One turn or mirror swaps these rows in pairs. Which row does each one swap with?
k424: [ -4.2  34.2 -14.3  -5.5  -8.3   4.5  13.0   6.6 -10.2  15.9   7.2  -8.8
  10.1  -7.3   1.0 -12.9 -15.2  -1.4]
k258: [  1.6   3.0 -11.9  -6.7  -9.8  -2.0  19.5  -7.0   3.7  10.4  13.4  -3.4
   7.8  -9.7  -1.1   3.8 -12.9   9.4]
k77: [  6.3  12.5 -12.9 -13.9 -30.5 -17.3  -9.6   9.1  -6.9   9.5  11.4  13.7
  -2.1 -11.7  -3.7  -4.9  -8.8  -7.0]
k513: [ -7.4  -1.5   0.2   3.0 -17.7  15.7   8.9   6.5   3.3   5.6  19.7  -8.6
  20.4  -7.6  -1.0  -7.2 -10.8   0.1]
k156: [  7.4   9.1  -5.6  -3.5  -8.4   3.2 -22.0  13.5  -3.2 -13.8  -7.1 -18.2
  -5.9  -4.2  -9.1  -2.7  -9.0 -13.3]
k235: [ 11.0  22.2  -2.6  -5.6  -7.1  -1.7   8.9  11.8   0.4 -12.9  12.9 -13.0
  15.7   2.5  13.2  24.3  -5.2  -9.4]
k709: [ -6.8  17.7 -15.7   9.9 -30.4  -5.5  -5.9   1.4  -5.1  22.8  14.0  -2.3
   3.6  -5.9  -1.9  16.4 -11.1  -3.7]
k78: [  3.0  14.8  -4.7  -4.1   8.8 -17.9 -10.3   5.6   7.0  -6.4   9.4  -7.6
  22.7 -14.5   2.8   3.6 -11.0  -6.1]
k351: [  2.7   3.6   3.0 -18.0  -1.9  -0.5  -8.1  16.6 -17.1 -13.7   6.0 -15.3
  -0.2  -3.9   6.1  12.8  -8.4  -7.2]
k425: [ -9.8  35.7   4.3   6.2 -17.2  -2.7   4.6   6.4   0.8   4.1   9.5  -0.7
  18.9  -3.1  -3.4  17.7  -3.5  -2.7]
k211: [ -3.1  23.4 -12.4  17.9 -22.0   6.5 -21.8   3.8   4.4   1.2  18.3 -12.7
   1.0   1.6   0.5   8.4  -7.3 -13.1]
k134: [ 12.9  27.3 -11.8   4.4 -12.0  -5.2 -23.8  10.0  -4.3  13.2  10.7  -7.0
  10.1  -7.8  -2.8 -19.3  -5.5  -4.1]
k770: [ -2.0  17.5 -12.2  -8.0 -13.0 -12.4 -24.9   9.6  -7.6   1.3  25.2  -4.3
  -0.2  -3.2   1.8  26.5  -3.5  -2.6]
k476: [  7.0   5.9 -26.6  -8.4 -27.6  -7.3 -10.1   2.5  -2.3  21.9  10.7  -9.5
   4.9 -12.4   3.2  11.7  -0.9   0.4]
k105: [ -7.5  23.4  -5.5  -5.4 -14.6  -6.6 -28.6  17.5   0.5   2.1  16.2 -13.6
 -14.3 -10.1  -4.9   1.6 -12.6  -4.4]
k54: [ -0.2  15.0  -0.8 -28.0 -22.9   7.9  -5.9   7.8 -10.2  -8.8  26.0   8.2
   9.7  -0.3 -13.1  -0.2 -12.5  -1.7]
k610: [ -3.0   1.6  -8.8   9.4 -13.7  14.9   3.8  13.9   1.6 -15.2  -1.2  -5.3
  12.6 -14.0  -5.8  10.4  -3.3  -2.9]
k398: [ -1.3  10.4 -11.2  -9.6 -16.3  19.3 -16.1   4.5   8.3 -18.8  10.7  -9.5
 -10.5 -12.1  -8.8   6.1  -9.5  -1.6]
k426: [ 13.0  15.1 -24.3 -10.5  -8.6   2.5  -6.2  17.7  -0.3  -9.1  -0.6  -9.0
  21.3   0.4   6.7  -7.6   2.4 -16.4]
k314: [  0.9  24.1  -2.6  -4.5 -16.3  -9.8  -0.8   2.1  -1.9  -5.4  -4.8  -0.7
   5.7  -7.4  -2.8  32.7  -0.2   1.0]
k897: [ 11.8   3.6  -1.5 -14.1  -0.3 -12.9 -17.3   8.1 -12.3  -6.0  21.1  -6.8
  12.1 -16.6   0.7  -4.1  -5.0   1.7]
k899: [ 11.9  12.0 -24.3  -5.9  -6.9   1.7 -17.5  -5.9   7.2  11.0  15.5  -6.2
   4.9  -8.3 -14.8 -11.7  -6.2  -9.6]
k35: [  5.1  38.5   8.8  -9.0 -14.6   8.3 -17.4  10.9 -10.1   1.6  18.0  -4.0
  10.4  -9.9  -1.5  23.2 -10.4   1.4]
k349: [  4.3  13.4 -29.4  -9.6 -17.1   0.0  -8.5   7.7  -1.3  -4.4  22.1 -13.2
  -7.9   0.5  13.8  17.8  -4.9 -10.4]
k212: [ -1.2   2.4 -18.4 -29.8 -17.9  17.2   0.8   6.0  -7.4   7.5   7.9  -3.8
   5.2 -11.1  -1.3  15.2  -4.0   2.4]
k345: [  8.3  31.9  -2.6 -20.8 -17.5  11.4  -7.7   7.0  -4.6   7.9  -2.8  -9.8
  21.3  -1.0  -1.2 -15.4  -3.5  -2.2]
k83: [  3.2  11.8 -10.3  -0.4 -14.7  -2.4  -6.8  27.7  -4.9  -7.8   1.5 -18.4
 -14.1  -6.3   8.4  14.2 -11.8  -5.5]
k634: [ 13.9  14.9 -15.4   5.6  -3.7   2.9 -23.5   6.0   7.5   7.1  -6.2  -6.8
   9.6  -0.4 -13.3  -1.6  -4.8 -12.5]
k912: [  4.7  16.6 -31.6   5.6  -6.7  -2.1   3.6  13.5  -5.5  -2.1  28.9 -13.1
  16.2  -7.1  -2.2  -0.2 -11.6  -5.9]
k52: [ 16.2   9.7  -2.3 -17.6  -8.2  -9.6  -6.8  13.0   5.7  -5.9   7.6  -2.9
   4.6  -6.1   0.4 -21.8 -14.4  -1.1]
k447: [  6.5  36.3  -8.1 -17.3 -17.6  21.4  -0.9   9.6   2.6 -16.1   7.4   3.5
  14.8  -6.3  -1.1   6.6  -3.6  -1.2]
k530: [ -4.8  18.6  -6.9 -19.6 -34.7  -0.9 -12.2  13.7  -9.3  -5.2  21.7   1.1
  -7.8  -5.9 -10.6  -2.8 -15.9  -4.6]
k441: [  0.0  17.9   1.3  -8.0 -26.1   3.2  -1.4  -0.4  -9.9  30.2  17.2   1.7
  10.8  -5.3  -0.3   9.3  -7.8   3.8]
k519: [-16.2   0.2   4.9 -13.6 -12.8   9.4  -4.2   7.9  15.6   6.5  14.6  -5.3
   6.3 -10.2  -2.5   4.0 -22.6  -1.9]
k683: [-10.3  36.0  -2.4   4.4 -15.2  20.2  -9.9  17.4   6.8  -3.2  11.3  -7.6
  16.7   2.4  -5.4   1.3 -10.4  -2.1]
k411: [ 22.2  15.6  -2.7 -23.4 -10.5  21.9   6.9  17.0  -0.8   7.5  -1.7 -12.2
   8.1  -6.0  -2.8   2.7 -11.3  -4.0]
k357: [ -1.6  11.2  -3.1 -20.1  -8.7  -4.6  -4.6   9.9 -11.6   8.2  34.3  -5.0
  18.5 -14.5   3.1  13.6  -8.5   6.4]
k931: [ 15.3  17.0 -12.4  -3.5  -5.1 -15.7   5.2  -8.3  12.7   2.7   7.1  -2.5
  15.0 -15.6  -2.4   7.3  -2.7   3.1]
k787: [  3.9   9.7   2.6  -3.7 -15.9   7.1  12.5   9.4  -5.6   2.6  -2.4  -9.8
  12.3  -9.3  -3.8  31.2  -9.0  -3.1]
k812: [ -6.7  11.9 -10.5   2.5 -15.7   5.8 -12.6   8.4   7.6  -6.7  22.7  -6.2
  21.9  -4.5  -3.7 -19.3  -5.7  -7.5]
k623: [ -0.8  36.9 -20.4   5.6 -12.6  -6.4  11.3   7.5 -13.9  -4.1  17.7  -9.8
  16.8  -6.6  -2.1   3.5  -9.8  -3.5]
k184: [ -4.0  23.5  -5.7  -2.4 -15.2   8.0 -12.0  20.2   6.7  -5.9  -5.3 -22.6
 -11.2  -0.7  -0.2   0.8 -13.9  -6.1]
k731: [  5.3  11.8   4.0 -24.0 -14.4   4.0  -3.3   7.6  16.2   7.9  11.0 -14.9
  -5.2  -2.5   0.3 -12.1 -19.3  -2.9]
k958: [ 17.3  20.5   2.6 -21.6 -14.1   2.8   5.9  10.1   2.8  22.8  20.5  -3.4
  20.0  -2.4  -3.3   7.6 -13.5  -7.2]
k497: [  9.8  12.8   3.2 -18.2 -10.0   8.5  -4.8  10.6  -1.9  25.5   3.4  -6.5
   8.0   1.1  -5.0  25.0 -13.8  -1.9]
k445: [  5.1  42.9   1.7  -9.4 -13.7  -0.1 -22.3  12.6 -12.4   5.5   4.3  -4.2
  10.1  -4.7  -5.3  -8.9 -14.6  -3.2]
k516: [ -4.8  22.6   1.6  -2.5 -14.3   9.1   4.5   0.6  -7.4 -17.6  -7.9   1.4
   5.0  -4.1  -6.1  14.7  -0.2  -0.9]
k661: [ 19.8   0.5 -24.0  -5.6 -12.3  -0.7  -5.0  -6.2  -0.3   0.2   0.2  -5.0
   1.4  -2.3  -4.2   7.3   3.4 -12.7]

k912 swaps with k54
k530 swaps with k623
k476 swaps with k345
k52 swaps with k258
k83 swaps with k516
k634 swaps with k497
k931 swaps with k731
k78 swaps with k519
k447 swaps with k349
k424 swaps with k77
k156 swaps with k787

